In the data rows, 128 means zero.
Some points, one per row:
[147. 115. 166. 145. 125. 101. 164. 136.]
[117. 112. 130. 130. 168. 156.  82. 144.]
[109. 104. 131. 118. 107. 122.  85. 152.]
[183. 129. 151. 101.  91. 149. 117. 183.]
[104. 102. 144. 141. 142. 162.  87. 143.]
[147. 139. 134. 134. 199. 166. 143. 114.]
[101. 124. 113. 126.  88. 115. 118. 155.]
[110. 124. 126. 139. 156. 111. 175. 115.]
[175. 101. 170. 135. 123. 181. 118. 112.]
[ 88.  99. 127. 126. 159. 223.  86. 170.]
[173. 167. 130. 113. 121.  79. 128. 153.]
[137. 130. 140. 153. 124. 148.  98.  85.]
Here are 19 more points, each followed by its number:
[130. 107. 137. 165. 137. 127.  88.  95.] 0
[180. 149. 133. 171.  98.  98. 135.  96.] 1
[ 88. 123. 120. 121. 137. 130. 105. 172.] 2
[ 91. 122. 108. 103.  79.  88. 138. 141.] 3
[122. 116. 138. 112. 107. 151. 106. 171.] 4
[ 75. 123. 107. 107. 111. 112. 126. 111.] 5
[111. 114. 139. 118. 139. 100. 179. 127.] 6
[124. 146. 128. 128. 153. 136. 154. 102.] 7
[177. 130. 118. 148. 194. 128.  99.  92.] 8
[100. 138. 110. 135. 128.  99. 213. 117.] 9
[ 97. 139. 121. 107.  72. 164. 118. 114.] 10
[132. 106. 138. 168. 142. 126.  88.  94.] 11
[ 82. 136. 107. 100.  96. 133. 120. 137.] 12
[ 87.  93. 152. 122. 106. 254. 112. 132.] 13
[118. 141. 135. 124. 126. 120. 146. 108.] 14
[116. 131. 123. 123. 168.  95. 191. 105.] 15
[ 87.  98. 126. 126. 159. 227.  86. 172.] 16
[131. 123. 119. 174. 188. 109. 105.  90.] 17
[100. 138. 110. 134. 130. 101. 209. 119.] 18
Which of these numbered points is nearest to each point below, ignoring the 2 directions in which the first points spread most? Its number follows each.
[105. 128. 130. 113. 107. 110. 123. 124.] > 14
[139. 125. 119. 174. 191. 106. 105.  90.] > 17
[116. 141. 134. 122. 128. 122. 146. 108.] > 14
[112. 140. 111. 136. 138.  97. 211. 118.] > 18
[171. 128. 118. 147. 192. 134.  98.  97.] > 8
[120. 114. 139. 112. 108. 156. 106. 173.] > 4
[173. 129. 119. 148. 191. 130.  98.  95.] > 8
[ 94. 125. 136. 112.  96.  97. 126. 115.] > 5
[ 95. 125. 105. 110. 107.  93. 170. 162.] > 18
[255. 151. 134. 157. 255. 114. 112. 104.] > 8
